Each scene shows the same named points in several views, each turned, perhaps mirrored, and shifted as a whole.
A view may leave some points out, and in a few views one point is out of place. Which views, in the order they come, and which point in each? Write none if none.

-- scene 1 --
view 1:
  fek [ 37 -10  -5  22  21  39 -12 -35   2]
  famuv [ 43   2  -8  23   1  47   6 -45   8]
  kulat [ 37 -11  -8  21  20  42  -9 -38   8]
  Paz [ 42   8  -6  22   1  48  -1 -41   9]
  salu [ 39 -12  -3  25  18  36 -13 -38   3]
  dudel [ 38 -14  -7  22  18  39  -9 -42   4]
  Lopu [ 38 -11  -7  21  19  42 -10 -39   6]
  sis [ 42   3  -6  21   0  48   3 -43   7]
view 2:
  sis [-12  13  21  35 -23  12 -35 -25  51]
  sir [-19  24  19  35  -8  21 -28 -17  35]
  Lopu [-20  23  20  37  -7  23 -31 -18  36]
  biva [-21  25  19  34  -6  21 -31 -22  36]
  fek [-18  25  20  39  -6  28 -27 -19  36]
  gebig [-10  10  20  41 -20  14 -37 -25  50]
  salu [-20  29  22  35  -7  27 -28 -22  37]
  Paz [-11  12  15  35 -23  14 -33 -27  52]
  kulat [-21  22  19  36  -8  24 -30 -15  37]
  sur [ -9  12  20  36 -22  10 -35 -22  48]
view 3:
  Paz [ 13  83 -11  39  36 -37   9  51  47]
  kulat [ 22  69   0  24  27 -39   4  60  39]
  sir [ 23  67   0  26  30 -39   5  59  39]
  sur [  9  82  -5  37  38 -38   9  51  48]
  dudel [ 21  66   1  22  27 -38   4  57  45]
  fek [ 25  66  -1  25  27 -41  -1  55  39]
  salu [ 28  64  -2  24  26 -39   1  55  43]
  sis [ 11  83  -9  35  36 -37   9  51  51]
  Lopu [ 21  67   0  25  27 -39   3  58  40]
view 4:
  fek [-13   5  17   6  -5  22 -11  -1  11]
  sur [-3  4  8  9 -5  1 -8  2 -6]
  kulat [-14   5  12   6  -6  20  -7   2  11]
  salu [-12   5  17   6   2  23 -11   1  13]
  famuv [-6  1  6 11 -1  0 -7  6 -6]
  Lopu [-12   4  14   7  -5  21  -7   1  11]
  sir [-13   7  14   7  -4  19  -6   0  12]
  Paz [ -3   5  12  10  -4   0 -10  10  -6]
view 5:
  fek [-33 -45  -6  -7 -57   7  22  30 -18]
  sir [-31 -43  -3  -8 -62   8  24  31 -17]
  Lopu [-31 -46  -3  -7 -61   8  25  27 -16]
  kulat [-32 -44  -3  -6 -62   9  26  28 -16]
  famuv [-18 -49 -12   0 -76  -2  40  31 -19]
  biva [-28 -46  -1  -9 -62   6  23  28 -18]
  dudel [-27 -45  -4  -9 -60   9  25  26 -17]
  sis [-19 -51 -11   1 -74  -4  39  32 -20]
  gebig [-25 -58 -12   2 -72  -3  38  32 -17]
  Paz [-23 -51  -9   3 -74  -7  39  35 -21]
view 6:
  Paz [ -2   9   4 -15 -23  10  19   1   9]
  sis [  2   5   6 -12 -23  12  16   0   8]
  kulat [-11   5   6  -2 -16   2   0  10   1]
  Lopu [-11   4   8  -2 -15   3   1  12   2]
  gebig [  3   6   7 -13 -17   7  15   0  10]
  famuv [  2   5   4 -11 -25  13  15  -2   8]
  fek [-10   6   6  -4 -15   0   0  18   3]
  sir [-13   5   6  -4 -16   5   0  12   1]
  sur [  2   7   6 -14 -20  13  14  -1   6]
  biva [-13   3   9  -3 -16   5   3  13   4]
view 7:
  sir [ 39   5  44 -18  -7  26  -9  36  29]
  kulat [ 40   2  46 -20  -8  24  -9  36  32]
  fek [ 41   3  44 -17  -6  28 -13  32  34]
  sur [ 33  -1  41 -10   7   9   4  29  28]
  gebig [ 38  -4  40 -11   9  10   4  29  33]
  biva [ 39   6  45 -21  -3  28  -7  33  30]
  sis [ 34  -4  40 -13   9  10   2  29  27]
  famuv [ 33  -4  41 -13  10   8   2  30  24]
Moved in: none

-- scene 2 --
view 1:
  gufu [  0  -1  30   0  26   2  16   7   6  12  21 -14]
  Pida [  8 -16  34  -5  35  -5  19   3   2  18   4 -13]
  Bon [-10  -6  31   5  19   2  15   5   1   6  23 -14]
  Rizo [  7   2  33  -7  30   5  18  12   8  12  20 -16]
  Timel [  1 -24  33   0  35  -9  18  -2   1  16  -1 -12]
  zafo [  6 -15  33  -4  38  -5  19   4   9  11   2 -16]
  gokos [-10  -6  30   5  20   2  14   5   2   6  22 -14]
view 2:
  Rizo [ -7 -86   9  43 -10  19  19  13   6 -38  -8  -6]
  zafo [-10 -92  18  42   1  19  39  18  13 -45   0  -8]
  gokos [ -2 -78  21  42 -10   2  21  18   6 -48 -11   4]
  Tal [ -5 -88   9  43 -10  19  16  18   5 -38  -7  -5]
  Fuv [ -3 -77  18  43 -10   4  22  15   7 -47 -11   2]
  Timel [ -9 -88  24  42   8  15  42  26  11 -51   8  -3]
  gufu [ -4 -84  13  43 -10  12  19  18   6 -42  -8  -1]
  taneb [ -3 -83  13  43 -12  10  18  16   9 -43 -11  -2]
  puref [ -2 -83  22  41  -8   2  23  22   2 -47 -10   2]
view 3:
  Tal [ 12  58  31 -22  30  -3 -32  26 -16   0 -57  24]
  taneb [ 13  64  36 -24  32   1 -24  33 -12   2 -57  23]
  Fuv [ 16  68  39 -25  32   7 -22  37  -7   7 -59  21]
  gufu [ 13  63  34 -22  32   2 -27  32 -12   4 -59  23]
  Bon [ 17  71  38 -22  35  10 -22  39  -6   9 -62  21]
  Rizo [ 12  58  34 -26  27  -3 -31  27 -13   1 -55  22]
  puref [ 16  68  39 -17  37   6 -24  37  -8   9 -65  19]
view 4:
  Timel [ 28   8  -7  18  -9   3 -21  -4  41   3   1   3]
  Bon [ 21   1   7  12  -5  -6 -26  -2  10  -3   9   8]
  zafo [ 19   0  -1  16  -5   0 -22 -10  41   2   0  -4]
  Tal [ 13  -8   8  17   1  -9 -17 -19  26  -7  12   3]
  Fuv [ 17   0   8  11  -3  -7 -25  -6  12  -3   7   5]
  Rizo [ 11  -7  10  15   1  -8 -19 -19  24  -4   8   1]
  gufu [ 16  -4   8  14  -1  -8 -21 -12  20  -5  10   4]
  puref [ 22  -4   6  15  -5  -5 -28  -2  16  -2  11   9]
  taneb [ 16   2   7  11  -3  -9 -19  -8  20  -8   6  -2]
  Pida [ 22   5  -3  18  -6   0 -17 -14  39   1   3   2]
view 5:
  Timel [ 41 -22  10 -18  20   8 -32  15 -13 -31 -19 -22]
  gokos [ 49 -20  15 -26  22 -14 -37  14  -9 -26 -32   5]
  Rizo [ 63 -23  10 -23  19 -12 -27   8  -2 -25 -15   2]
  gufu [ 58 -20  11 -23  19 -12 -32  10  -4 -28 -23   2]
  zafo [ 50 -22  13 -22  21   4 -28  16  -7 -28 -10 -14]
  Bon [ 48 -20  13 -26  22 -14 -37  13 -10 -26 -34   5]
  Pida [ 50 -24   7 -18  19   3 -28  11  -9 -29 -16 -17]
  taneb [ 58 -20  14 -24  21 -13 -33  10  -4 -28 -22   6]
  Tal [ 65 -20  10 -21  16 -12 -28   7  -1 -28 -17   0]
  puref [ 50 -16  14 -26  17 -13 -38  16  -9 -27 -31   1]
  Fuv [ 51 -22  13 -26  24 -13 -35  12  -8 -25 -29   6]
view 6:
  gokos [  9  42  -1  17  31 -72 -15 -61  43 -11 -10  -2]
  Pida [ 13  50   0  -5  29 -62   3 -63  47  -8   7   0]
  puref [ 13  44   2  13  28 -74 -17 -61  43 -10  -7  -2]
  gufu [ 11  42  -1   9  29 -67 -10 -63  37  -4  -7 -10]
  Fuv [  9  40  -2  15  32 -68 -14 -62  41 -12 -11  -4]
  Rizo [ 12  40  -2   3  30 -61  -7 -66  34  -5  -6 -16]
  Tal [ 14  43  -1   3  29 -65  -7 -66  34   1  -5 -16]
  taneb [  9  41   0  11  30 -67 -10 -62  36  -6 -10 -11]
Moved in: view 4
  view 4 moved: taneb

-- scene 3 --
view 1:
  kego [-26 -13   2  -7  19 -13  -2]
  sesu [  4   2  -2 -16  -4 -19   5]
  muki [  0   6 -11 -20 -12 -16   3]
  zoz [  0  -1  -6 -27 -10 -10  15]
  Pulof [-19  -7  17 -10  17  -3  -8]
  duvu [-31  -4   7 -15  11 -13 -10]
  tudo [-27  -9  12 -15  11 -13 -11]
view 2:
  vaz [ -2  35   5  -4 -50   5  -8]
  sesu [-12  35   0  -6 -56   5  -5]
  purel [-13  34  -2  -9 -49  12  -3]
  kego [-10  33  23  13 -27  16  -4]
  Pulof [-23  27  18  21 -37  18   6]
  muki [ -2  34   3 -11 -60   3   0]
  tudo [-20  31  24   9 -30  15  10]
  duvu [-15  35  25  10 -32  15  12]
  Nogok [-26  38  14  16 -29   8  -3]
  zoz [  0  29  -9  -9 -54  14   1]
view 3:
  sesu [ 10   5  14   1 -17   8  26]
  kego [ 11  14   7  -7  -6  23 -10]
  tudo [ 20   2  10  -8  -7  15 -12]
  Zodip [ 22   8  12  -1 -14  13   0]
  zoz [  1   9  10  -8 -25  -3  24]
  muki [ 10   5  10 -10 -20   8  32]
  Nogok [ 12   3  17   6  -5  22 -10]
  duvu [ 20   3  13 -15  -6  16 -11]
  Pulof [ 23  10  17   0 -17  15 -15]
  vaz [  6   9   9  -6 -16  15  23]
view 4:
  kego [11 24 41 10  8 -4  7]
  zoz [20 17 31  0 13 -9 52]
  muki [24 22 39  9 23 -2 51]
  Pulof [26 20 26  9  9 -1  4]
  Bis [23 30 46 15  5 -1 15]
  Zodip [26 19 32 11 16 -6 16]
  vaz [18 28 40  7 20 -5 41]
  purel [ 27  23  36   4  12 -13  42]
  sesu [29 28 36  6 21 -8 43]
  tudo [25 16 38 17  3 -3  9]
  duvu [22 16 42 16  3  3 10]
view 5:
  Nogok [-30 -23  23  19  -1 -23  35]
  Bis [-23 -18  24  12  -1 -13  33]
  tudo [-34 -18  30   6   6 -14  39]
  purel [-26 -40  37  -3 -12 -14  19]
  sesu [-20 -41  43   3 -18 -12  21]
  kego [-38 -14  23  10  -8 -11  36]
  Zodip [-33 -29  37   7  -5 -15  39]
  vaz [-24 -30  39   4 -22  -8  19]
  Pulof [-42 -28  32  16   2 -14  44]
view 6:
  kego [ -2  28 -46  22  49 -29  21]
  Pulof [-15  25 -39  24  53 -14  15]
  purel [ -1   5 -35  24  45 -12  47]
  sesu [ -1   4 -27  16  44 -13  46]
  Bis [ -5  17 -35  25  54 -35  25]
  Zodip [ -4   7 -36  21  57 -14  37]
  vaz [  4   8 -35  11  44 -19  44]
  zoz [  1  -1 -44  16  43  -6  51]
  Nogok [-16  26 -33  27  51 -30  25]
Moved in: view 6
  view 6 moved: Zodip

-- scene 4 --
view 1:
  gagi [-12  20 -41  14 -47  18  20]
  Lipu [-11  21 -41  16 -53  21  22]
  varor [ -1   2 -27   8 -44  13  13]
  Sulob [-10  13 -37  13 -51  21  21]
  toliv [-12  14 -40  15 -54  16  14]
  satad [ -2  -2 -22   9 -48  19  12]
  gusif [ -1  -4 -30   5 -47  16  20]
  futet [  1  -2 -21  10 -42  16  14]
  kita [-14  20 -45   9 -44  18  18]
  Vefe [ -8  20 -43  14 -47  18  22]
view 2:
  futet [-21 -38 -17  -7 -13  30   8]
  Lipu [-25 -40 -29 -22  -4  55  -7]
  varor [-21 -42 -19  -8 -15  37   7]
  gagi [-24 -42 -26 -23 -10  54  -8]
  kita [-20 -43 -27 -22 -15  57  -8]
  Sulob [-22 -36 -25 -19  -7  50  -3]
  toliv [-26 -41 -28 -21  -9  54   3]
  gusif [-17 -36 -16  -4 -11  41   6]
  Vefe [-22 -44 -26 -21  -7  54  -9]
view 3:
  Vefe [ 17  49  48 -19 -15   2  -8]
  futet [ -8  43  59 -12 -12 -10 -26]
  gusif [-10  47  53 -18 -10  -2 -20]
  kita [ 18  50  44 -22 -10   0 -12]
  varor [ -4  47  55 -16 -13 -11 -22]
  toliv [ 13  54  44 -14 -19  -1 -16]
  Lipu [ 17  52  49 -16 -18   6 -10]
  gagi [ 19  49  48 -18 -16   1 -12]
  satad [ -7  48  55 -10 -13  -6 -26]
view 4:
  varor [-12  17  38  11  39  23  -3]
  gagi [-10   4  22  10  20  23  -3]
  futet [-17   8  47  21  41  24  -4]
  toliv [-11   7  27   4  26  24   2]
  satad [-16  10  47  16  38  27   0]
  Vefe [-9  9 21 12 19 24 -4]
  Lipu [-9  9 25  8 16 23 -2]
  Sulob [-12   7  31  11  21  26  -2]
view 5:
  Sulob [  3  10  15   8 -12   3 -13]
  Vefe [  0  16  17   2 -12  -1  -8]
  varor [ 10   6   5  -1 -15  18 -18]
  gagi [  3  14  19   3 -10  -2 -10]
  gusif [  9   7   3   7 -14  21 -11]
  Lipu [ -1  15  18   8 -10  -2 -13]
  satad [  9   2   5   6 -16  19 -22]
  futet [ 11   1   7   1 -18  23 -20]
  toliv [  7  16  13   6 -10  -1 -18]
  kita [ 6 15 15  0 -9 -5 -6]
view 6:
  gusif [ 27   2  18 -23  -8  -4 -28]
  varor [ 26   7  10 -26  -9  -3 -32]
  Vefe [ 17   0   2 -31 -10   7  -9]
  Sulob [ 20  -4   8 -32 -10   8 -17]
  futet [ 29   4  12 -27 -13  -7 -37]
  toliv [ 15  -1   5 -34  -4   9 -21]
  gagi [ 17   1   2 -33 -11  10 -12]
  Lipu [ 14  -5   3 -32 -10  10 -12]
  satad [ 27  -1  13 -26  -9  -4 -37]
  kita [ 21   5   3 -31  -8  13  -9]
Moved in: view 4
  view 4 moved: varor
